A single turn carries every row of the set below to another of its rows. Some are shown first; where does it send the rows asked next?
kosu: [-43  24   3  -5   3 -12   7  31  10   6  16  31  -3 -18  12  -1]
pusu: [ 17  13  17   4  -5  -8  -7  29   4  17  57  14  31 -19   0  13]
nul: [  8  10  10  -2  25 -14  -7   4  30 -36  15  23   0  -7  -5  13]
neba: [-20   8 -10 -19  14 -16  -3  48  29   9  11  37 -12 -10   7   7]
Did: [ 10  26  23 -10   9  13  -5  29  28 -34   5  37   8  -3 -14  11]
taveg: [ 23 -15  15   3 -26  -7  14  18  -4  10 -17  38   3 -16  -8  11]
lobi: [ 22  19   5  -7  34  -3  13  35  20  18  22  13  19 -23   8 -15]
nezef: [ 12   1  11 -13  -4 -13 -30  38  16   4  42  39   8  10  -2  20]
pep: [  0  19  37  -4  -2 -17  -5  29 -14  -5  34  30   6 -10 -11  36]
febo: [ 24 -15  -1 -11 -33   5  -2  17   2  26  -8  36   5 -11   4   4]
Pap: [  8  20  25 -42  14   1   3  26  15  11   7  10 -21 -14  -6  29]
beba: [-10  16   8  -7  12  -4 -21   7  31   7  13  13  17  10  24  -7]
nerir: [-11  11  13  11  -4 -21 -21  27   0   2  40  27  26  -5  11  26]
fak: [ -7  22  12  16  -5   6  11  29  36 -27  25  24  26 -25  -9   3]
Sutin: [ 24 -18  15   2 -19  -7  20  16  -5   9 -16  32  -2  -9  -1  14]
genol: [ 14 -15  -2  10 -26  -3  19  12  -5  23  -3  20  14 -21  14  10]
dimid: [ 12  35  24 -22  20  13  10  24   3  15  19  23   3 -13   2 -23]
Guzo: [ 14 -14   0  14 -31  -6  10  13   1  21  -6  29  20 -22   7   4]
pivef: [-10  25  -5 -17  10   1  -3   0   9  -9  28   3  -1 -37   9  31]
bav: [ 15  22  26 -25  -8   5 -21  27  -8  16  47  27   8  -4  -2  19]
Vuv: [  2  22   9 -23  -2   4  15   8  18 -11  40   8 -13 -41 -16  19]
doro: [ 11  14   4 -22  -6  11   1   7  36 -10  48  17  -8 -23 -14  -8]
gobu: [ -7  17  -1 -27  -6   7  -2  20  31  32  36  -2   5 -22  14   3]
Gib: [  0  30   4  -1  13   9   8  30  16 -14  14   8  25 -40   4  37]
fitig: [  5   7  32 -21   4  -7   1  26  41  -7  13  29 -16   9 -16  -6]
Timaz: [ 23 -18   0  -9 -32   7   6  14   3  23  -5  33   0  -2   9  -1]
Kuf: [-10  20  27   6  25 -22  13  13  12  -3   2  -1  13 -20   9  26]
Denir: [ 18 -11   0  11 -25  -4   9  12  -6  22  -9  24  22 -24   9   9]
tuza: [ -8   8  24   7  -3 -19  28  26  38   3  31   3   7 -30 -12   1]
mogu: [  8   9   2   5   8  -5  -2   3  41 -23  38  16  12 -15  -4 -11]
kuzu: [ 23 -15  -1 -11 -24   7   2  13  -5  24 -10  31   1  -4  14   8]
masob: [ 27 -14  13  -2 -25  -6  16  21  -4  15 -15  33   3 -22  -9  16]
Pon: [-21  37  31 -10   8   0  20  23  -4   2  13  29  -7 -19  -2 -10]
bine: [ 25   1  29   1   2 -22  -1  43  13  -1  44  29  12 -10 -20  24]
megel: [  0  19  -3 -23  23  -2 -20   1  17 -20  13  18  -5 -10  11  27]
Rop: [ 23 -19  14  -1 -27  -3  25  20  -3  14  -9  29  -5 -16  -5  13]
leba: [  8  25   8 -29  -2  19   8  42  26 -13  20  24  -4 -31 -19  32]
dus: [  4  32  -3 -14  13  23 -22  20  22 -13  10  22  26  -8  15  17]
Ture: [ 12   4  -2 -10  34 -20  14  52  31   8  12  25   0 -21  -2   6]
kedo: [ 23 -11   2  -9 -29   6  -4  12  -3  22 -13  36   8  -7   7   4]
parog: [ -4  23  -7 -17 -17  27  -6  33  39  -3  36  24  14 -22  -1   3]
kani: [ 15 -17   1  15 -26  -5  17  10   0  18  -5  24  16 -14  14   1]

bine -> pusu
taveg -> Guzo
Sutin -> kani
Now these:
pivef -> megel
gobu -> Pap
Pon -> kosu
Did -> fak

A single turn carries every row of the set below to another of its rows. Some are shown first; where does it send the rows asked next?
Timar: [ 28  -6  -7 -15   8 -13 -26 -23  -2   2  10 -18   6   5  11 -17 -50 -36
  21  18  14]
pag: [ 45   5  -5 -11  14  -4 -15 -31  -1  -7  19  -7  10  13  17 -23 -37 -23
  22   5  12]
Pupo: [ 15  -1 -19 -10  -8  35 -38 -27 -37   1  -8 -23  50  32   6  -1 -40 -57
  27  27 -11]
geli: [ 40  19   2  -7 -16  33   6 -44 -41   3  27  -8  65  29  21  14 -54 -34
  17  23  13]
bapo: [  6 -10 -18  -2 -13 -30 -17 -18 -56   1  -2  -5  22  23  25   7 -60 -49
   2  33  -2]
dafol: [ 21  22   0  29  11   7 -24 -24 -24  12  25 -27  24  49   5   4 -57 -22
  25  -9  15]
temog: [ 12  27  -7   9 -13  27 -18 -43 -47  14  51   7  23  31   6   9 -61 -28
  17  11  11]
Tel: [ 50 -15  21  22  -3   6 -41 -17 -32  29  -7  -9  26  43  35 -14 -61 -16
   7  25  -4]
felem: [  3 -24 -11   1  18   8 -26  -3 -52  18  28   3  37  31   3  37 -37 -22
   2  28   8]
gofaz: [ 18 -24 -13   2  10   7 -13 -16 -56  23  24  11  41  38  -1  33 -26 -29
 -10  31   1]
vopu: [ 29   7  -4   5 -25 -20  -2 -33 -34  -8 -16  -3  18  20  37  31 -37 -18
   4  14   6]
puf: [ 28  -6  -2  -6   5  39   3   5 -40   9   2   5  31  28  30   9 -30 -19
  36  29  -9]
Tuga: [ 16  22 -10 -16  -9  24 -34 -45 -41 -14  -8 -14  45  32   3   8 -38 -56
  16  19  -4]
buvu: [ 42   1 -21  -8 -12  -5 -13 -34 -12 -10  16  16  36   4  27  31 -49 -20
  31  -2  -4]
gelin: [ 46 -20  -9  10 -15  12 -34 -56 -51  -3  28   9  29  34  37  10 -11 -20
   6  21  19]
nuve: [ 44  -3  21  24  -5   5 -27 -16 -48  25  -1  19  17  44  40  -5 -61  -9
  18  18  -6]
riko: [ 35  27 -11  -7 -20  32   2 -42 -39   0  23 -13  64  34  18  10 -54 -35
  12  23  10]
Batet: [ 19  19  -7   8 -14  27 -21 -49 -50  10  53  10  24  26   9   9 -58 -36
  21  13   4]
zubo: [ 35   6   1 -13  -4  36   4 -16 -16   0  18   1  49   5  27  12 -48 -14
  -1  14 -23]
roso: [ 24 -19  -4  -4  11  37 -14   9 -34   3   8   1  39  23  39   1 -36 -12
  33  23  -9]
mes: [ 25  -8   3   8   0  30  -4  15 -28   3  -5   5  30  20  35  -9 -34 -13
  28  26  -9]
vovu: [ 37   8   7 -14  -3  33   5 -23 -18   0  23   2  40   0  21  17 -50 -21
   1  12 -24]
sagi: [ 45   4  -8  24 -24   8 -26 -32 -48   0   8   5  -1  32  47   8 -31 -17
  -5  17 -22]
bazi: [ 46   8  -7   3  -3  13 -65 -39 -31   0  19  -6  48  35   0   1 -33 -36
 -15  35  16]
fepi: [ 15  15 -14  -9  -9  26 -32 -30 -43 -16  -7 -31  49  33  16   1 -43 -57
   7  23 -12]
Pefiv: [ 36   1 -19 -10  -8  -4 -17 -30  -6 -13  14  15  31   1  27  25 -48  -9
  24  -1   0]
kigop: [ 41   3  14  41  -7   7 -37  -9 -41  25  14   8  19  47  26 -11 -57 -10
   2  21   0]
Gomi: [ 10 -14 -13 -13 -14 -27 -11 -32 -50  -2  -9  12  33  18  22   1 -49 -48
   4  30  -2]
zuk: [ 47  -5   7  32  -3   8 -33 -11 -46  20   8  -4  27  52  47 -12 -64 -13
  13  18  -5]
kotul: [ 36   4   7   8 -22 -15   1 -38 -33  -7 -14  -4  21  18  40  32 -34 -20
   5  10   2]
Gez: [ 31  -2   0 -12  16 -13 -30 -25  -2 -12  17 -16  14   9  20 -13 -44 -20
  19  12  27]
ridev: [ 18 -22 -18   2 -16 -25 -18 -18 -47  17 -12  -4  31  29  26  -3 -62 -47
  16  34  -1]
sab: [ 48  -6   5 -12  10  11 -65 -38 -30  -5  17 -16  41  29  17   1 -36 -30
 -20  33  10]
vof: [ 18  28  -2  27   8  19 -26 -19 -10   7  25 -12  26  34  -6  -3 -46 -23
  25  -6  10]
Roguf: [ 12  20 -21  -8 -17  16 -22 -24 -33 -19 -14 -15  51  25   8   0 -36 -56
  18  26  -1]
fisif: [ 64   9   0 -11   2   6 -59 -46 -31   1  16  -5  26  34  10   3 -37 -30
 -13  36  11]
tipe: [  2 -10  17   3  -3  19 -17 -43 -52  10  38  10  25  24  15  15 -26 -15
 -14  23  22]
Fab: [  5 -13  -3  11   8  22 -16   0 -46  20  19   7  50  34  -6  30 -27 -23
  -1  32   8]
sile: [ 12 -27  -8  13  12   3 -23 -11 -42  35  16  -9  35  42  -6  32 -36 -26
  11  26  16]
Mebot: [ 45 -18 -11   8 -14  15 -42 -53 -46  -4  30  10  31  36  39   0 -12 -17
  -4  23  15]
Norol: [ 47   0  -5  19 -22   9 -28 -37 -45  -3  12   7  -5  23  43  13 -29 -22
  -1  14 -26]
tepad: [ 17  13   4  26   9  16 -31 -31 -22  22  12 -34  21  47  -7  -4 -49 -36
  17  -3   2]
damu: [  9  -8  24   8  -4  18 -10 -50 -54   9  39   5  18  22  16  12 -24 -21
 -12  18  18]
Bosa: [ 25 -21   5  -7  12  33 -10   4 -21  15   0 -11  32  22  24  -5 -34 -17
  41  28   7]
nila: [ 22  15  10  29  14  14 -22 -35 -23  18  26  -5  26  47  -3   4 -46 -19
  20 -17   4]
tofil: [ 12 -15 -12   4 -18 -29 -20 -14 -53   4  -6  12  32  24  21   5 -45 -40
  -5  41  12]
Zakov: [ 43   2  -9  -3   0 -14 -38 -23  -2 -13  12   1  14   8  21 -24 -39 -23
  15  18  18]
Zisif: [ 44 -18  -5 -10   6   6 -70 -33 -28  13  12 -10  29  27   2  10 -38 -34
  -8  40   5]

bazi -> Fab
Norol -> gelin
Pefiv -> vopu
Now these:
fisif -> gofaz
roso -> Gez
Pupo -> Bosa

A single turn carries every row of the set below to another of its rows. Some are shown first; where does it send the rows asked next?
S: [ 44 -40   8   7  12 -35  17 -26 -26   9  10  -8  -1  19   2   6 -23   4
   4  12  21  -7  22   3  19 -29 -13  41  37  38  36]
X: [  3 -47   0 -34  23 -44  34  11 -37 -16  36 -10   3  31  11   5 -28 -10
  -2  -9  14   9  15 -32  -6  13 -37  -1   2  32  12]
R: [ -6 -15  -6 -24 -16 -25  14  -9  -7  -3  40  26 -12  22  17 -29 -21 -18
  40  29  32   1  -5 -11  34   5 -36   7  27  37  30]
U: [  5   1  19 -26  13 -25  33 -13 -19  -5   7  32 -14  -2 -19  15 -32 -43
   5 -12  12 -23   7  -2  -5 -13 -31 -13  14  24   7]
Q: [-10 -21   5 -30  -9 -33   9  -2  15  15  29  10  -8  18 -10 -30 -20 -17
  43  22  28  13  19  -8  41  -4 -39   4  32  32  31]
G: [-11  -6 -12 -21  -5 -38  32   2 -31  29  12  -4  -3  14 -14  18  -7  15
  -2 -18  37  38   8  22  25  -9 -25  15  16  54  23]
Z: [  2 -31   0 -25  13 -21  21   8 -14 -14   5   4 -19  23   5  28 -44 -12
 -19   3 -18   5  24   3  17  22 -49  -4   5  21   9]
Y: [ 11 -35 -15 -24  25 -33   9  14  -9  21  26 -22 -12  55  -5   9 -37 -11
   5 -13  -9  12  22   7  -3   2 -15   5  18  27   9]
K: [ 42 -37  28   0  -1 -36  26 -23 -13   1   1   0 -14   1  -9  28 -30   5
  -5  11  12  -6  27  -3  34 -19 -19  29  34  33  32]
D: [  9 -25  21 -46  26 -23  22 -21 -39  18  12   7   6  26 -20   3 -25 -24
  24   7  29 -10 -23 -19  -4  -4 -23 -10  28  16  -1]
N: [ -2 -18   9 -23 -10 -27  19   0   7   6  52  23 -14   3   1 -24 -26 -26
  30  22   8  -9  10   2  50   7 -37  -5  24  32  39]
E: [  3  -4 -15 -19  10 -27  29  -3 -50  15  35   4  10   7  20  15  -5   6
 -10  -3  25  17 -17  25  26   4 -31   8   7  51  34]
V: [ 10 -13   9 -32  46 -20  -1 -11  -9  23   0   5  13  12 -15  -9 -16 -37
  11   1  11 -10  15  23  -1 -16 -40  -5  26  15  11]
J: [  3 -14  11 -35   4 -36  35   5 -30  34  36  -3  -3  -3 -15  32 -10  11
 -12 -11   7  22  -4  24  47  12 -25  -5  13  40  32]
A: [ 45 -44  29  -7  10 -37  31 -26 -37  -1  24  -6   5   3   5  18 -22   3
  -1  21  19 -14   7 -22  28 -16 -20  29  26  34  40]

E -> G
A -> S
Now these:
R -> Q
V -> U
X -> Y

